One turning vector, and how many ticks it has turned:
The counts run from 0 to 150.
[ -1   1  14  -2  -2   3   6 -11  -8  27  17  -2  -4  -7  -2  17  -1   2
 -15  11 -15 -22   8  -5   9   7   7   9  16  15   9  10 -15  -2  46]
68
[ 19   7  11   4 -13   2  11 -20  -5 -12 -24  12  -5   4   0   4   0  -9
   0 -11  -1  -2  22   2 -22 -29  19  -8  -5 -20  -4 -10 -11  -3  25]
14
[  0   5  29   0  27 -12  14  -2  -5   1  17  -3  -5  -1 -12  -8 -16   3
  19   6   9   8   9   2 -26  -6 -25   0   7  10  -8  -5  22  -6  11]
55
[ -3   1   6  12   0   3   2  -1 -16  20   5  -5 -20 -14  10   9 -12  -5
 -16   4 -37  -7 -15   6  13  -8   1  18  18  -2  23  19   3 -15   3]
71
[  1   7  -4 -10   5   2  10  19  -8  -7 -13  18 -10   8  22  15   6 -21
 -23 -16   0   7   7  -6 -15 -25  15  -3 -22 -16   0 -12 -13 -10  11]
126
[ -6   3   5  -5 -19   6  -9  19   9 -33 -11   1  16  19   1   8  15   0
 -23  -6 -16  18   2 -15  -3  10  10  -3 -11   9 -14   8 -29   8  -3]
22
[ -4  -4 -48  -8 -10  -1 -10  23   1  10   2   1   6 -11  -9 -11 -14   0
   0  11 -13  -1 -13  -6  30   1   0  -7  -1   4  -2  -3  11 -19 -10]
89
[  0   7  -5 -10  -3  10   9  11 -15 -12 -16  27 -18   9  20  16  13 -18
 -26 -16  -3   5   2  -5 -15 -24  10  -5  -9 -18 -11  -4  -1 -15   3]
125
[ 20   4   0   2 -17   1  -2 -19 -13 -13 -29  17 -16  -1  -4   6 -10 -15
  -3  -7   2  -4  15   2 -23 -29  12  -7   3 -21 -10  -4   0   6  19]
13
[  2   4  -1  -8  -2   4   0   6  -6  14  33  13   6   2 -10  -5   9  -8
  -7   6   7  -5  -9 -24  -2  12   4  30  26  16   1  25  -9 -15   6]
64
[  8  -5   1   3  -5 -23  -3   3   8   1   2  18  18  -6  11 -15  24  20
  21 -15  32  -8  25 -16  -3  12   7  -3   4  -6   2   9  -9   0 -10]
146
[ 11  14   7   4 -16   5  13 -19  -7  -6 -10  11   1  23  -1  11   8  -4
  -6  -6  25   5  13   6 -18 -12  26  -7  14 -23 -19 -12 -15  -6  17]
122
[ -3   1 -43  -3  -3 -17  -8   9   6  19   8  -4  13  -4 -15   0 -28  -5
  21  18   2  -8   0   3  27  -4   6 -15  -2  -1   3 -11  -8  -5  12]
91
[  1 -15  18  14  22 -16 -11   1   5 -27  14  -1 -26   8   2  -5  -4  12
 -13  -8  -3   7 -16 -13  28  11  -8  -1  -8  18   1  12   9  -6 -18]
47
[ -1  -6  -7 -15  15  13  10  12  -2   6  13   8  -9  -7   3 -19  -5 -21
 -11  -6   2   1   8 -16 -23  10 -13  20   3  19 -10   0  30 -23  11]
60
[ -1 -10  31   7   5 -14   4   5 -16 -13   8  11  -3   1 -20 -14  -7   1
  17   9  -4  15   3   9  -5  -1 -34  -1  10  12  -6  13  21 -10 -11]
53
[  8 -10  -3  -2  -4 -24  -3  10  12   4 -10  13  13 -11  16 -18  13  10
  20 -15  28  -8  30 -13  -9  11   2   0  -2  -8   5   1  -5   4  -1]
145
[-19   1  21   0 -16 -15  -3  29  -9   0 -18   1   5   6   0  17   1  13
  -7   0 -14   1   0  19 -11   2 -21 -13   9 -12  15  10   2  13 -25]
136
[ 13  18  17   8 -13   7  17 -14  -6 -15 -19  13   6   9   5   3  11  -3
  -4 -11  -6   4  18   0 -18 -28  24  -5  -5 -21   1  -9 -18 -12  12]
15
[ -6   3  19   5 -10   9   9 -10  -8  25  13  -4  -5  -6   1  10   6   5
 -19   7 -27 -18   5   2  15   6   7  11  22  11  14  14 -15 -10  28]
69
[ -3 -20   8   7  -2  -3  -9  -9 -12  -3   0  34 -17  -7  14  12  32  20
   1 -11   1 -17  12 -20   8   8  -7 -12  -6   0  -6  14  11  -9 -12]
41
[-13  -5  -3  10 -14 -17  10   0  21   7 -14  -3  15  14  21  -3   0   8
   6 -20   3   2  32   5 -15  27   2   1  -2  -4  14  -5   7  -4  -8]
33
[ 16  -3  -4   4 -38   8  15  -1   1  -3 -20   3   5  24 -21 -23 -12  -3
   1 -13  19  16   3  18   3   1  15  14  13 -12   8   0  -7 -11  -7]
117
[  4  10   0  -7   8  -3  -7  11  17 -29  -9  -7   3  15  14  13   1  -9
 -18  -7  -5  17   0 -19 -16  -6  21  -2 -26   1 -12  -9 -23  10  12]
20
[ -6  -9  -6  10 -11  -9 -10  12  13  -9 -23   0  -3  -3  23 -10   7  11
  -4 -19  12   2  17   2 -15  26  -9   3  12 -11  -4   5  23   3 -28]
142
[-15  -7  -1   7 -11 -19  11   4  23   7 -16  -9   6  12  21   8 -10   6
   1 -19   0  -2  35   5 -20  25  -5  -6  -7  -5  11 -15  18   3   1]
32
[  9  14   0 -26   0  22  -7   4   3  -2  -1   8  -7  -4 -24   2  11   6
   0  14  13 -21 -26   1 -16 -16 -10 -14  -3   0   7   0   3  19 -27]
0
[  1   7   8  18  15  -8  -2 -13   2  11   6 -34   4 -17  18   4 -16  -3
   4   0 -16  11  -6  12  10   4  15  29  10  -2  12   4 -16   4  19]
74
[ 28   1  -7  -3 -20 -12   3  -5  18   0 -15  -6  -5  15 -16 -23 -30  -8
   3  -9  18  -6  -3   2  -2 -12  17  10  -1  -8  27  -5  -8   8  13]
8
[  6 -25  27   7  14 -18   1  -4   5 -17   4  -7  -6   2 -11 -18 -11   3
   8  -5  -1  12  16   8  19  11 -19  -6  -9  24  -6   3  -4   6  20]
50
[  1  -1 -23  -9  27  16 -10 -21  11  -9   2   8  -7  -7  11   3  -5 -29
  18  -2  14   1 -20  11  -2  -6   4   7 -24   0   0 -11  -5  16 -21]
102
[  2  -7  -4  15   3  11 -17  -4 -17   1 -17 -17  -2 -34  10   0  -5  -5
   9   7 -23  24  -8   7   1   4   1  28  18  -3 -18  14   4   8   1]
77
[-12   6 -28  15 -10  -1 -13 -24  -7   4   8  10   3   5 -14  13 -13   0
   9  19   0 -11  -6  21  25   4   0 -24  22  -3  -6   0   2  -6 -12]
94
[-17  -3  23  -4 -18 -13  -2  21   2  -4 -16  -1  18  13  -4  19   5   7
 -10  -1 -12   5  14  17   3   9 -10 -17   0   4   8   4 -30  24   6]
134
[  9  23  15  12 -10   7  17 -10  -7 -21  -9  16   4  13  12   2  19  -5
  -9 -11  -7  12   9  -7 -15 -26  24  -2  -6 -22   1  -2 -16 -18  -8]
16
[ 14  -8   2 -30  -2  24   2   6  -2   5  -7  10  -6  -7 -23   5   5   5
  11   4   2 -10 -21   5  -2 -25 -11  -7 -28   2  13  -7  -8  21  -6]
108
[ 13   6  17 -21 -10  19  15  -5  12   7   2 -10   1  14 -26   3   6  23
   4   4  11 -11 -20  12   4 -10   2  -8 -17  -2  20 -18 -16  13  -5]
110
[  1   4   8  13  17 -11   0  -7  -3  20   6 -24 -11 -17  18   6 -28  -9
   1  -1 -22   5  -9   6   6  -8   8  27   2  -4  23   2  -7   1  21]
73
[ 14  10   0 -31   4  20  -3   3  12   1  -4  -2 -15  -3 -20   5  -1   7
  -7  11  14 -29 -21   0 -15 -15  -8 -14  -7   3  10 -11   7  25 -11]
1
[ 19   0  -9   2 -22  -5   2   1 -16  -5 -18  17 -12  17 -16  -5 -23 -14
   7  -7  25  10  -6   3 -16 -20   6  11  17 -23  -4   4   4  -1  -2]
119
[ -1 -12   6  10  -3 -12  -8 -19   5  -1   5  23   7   0  16  11  29  21
  13 -13  23 -12  23 -20  -2  19   7  -5   0  -2 -14   8  -8   5   1]
39
[  9  21   8  10  -5   8   6  -1  -8 -28 -12  16  -6  13  12   7  14  -8
 -14 -12 -12  14  -6 -12 -18 -25  22   3  -8 -19  -2   2  -9 -17 -19]
17
[  7 -15 -11  -3  -3 -21  -3  15  11   4 -21  10   4 -16  21 -18   5   3
  13 -22  21  -5  31 -12 -16   9  -6   2  -6  -7   3   0  12   7  -2]
144
[-20  12  17   9 -18 -12  -3  10   8  -3  -2  -9  16  29  -7  25  -2  21
  -7   6  -8   3   4   1 -17  18 -12 -18   9  -9   6   2   1   8 -18]
28
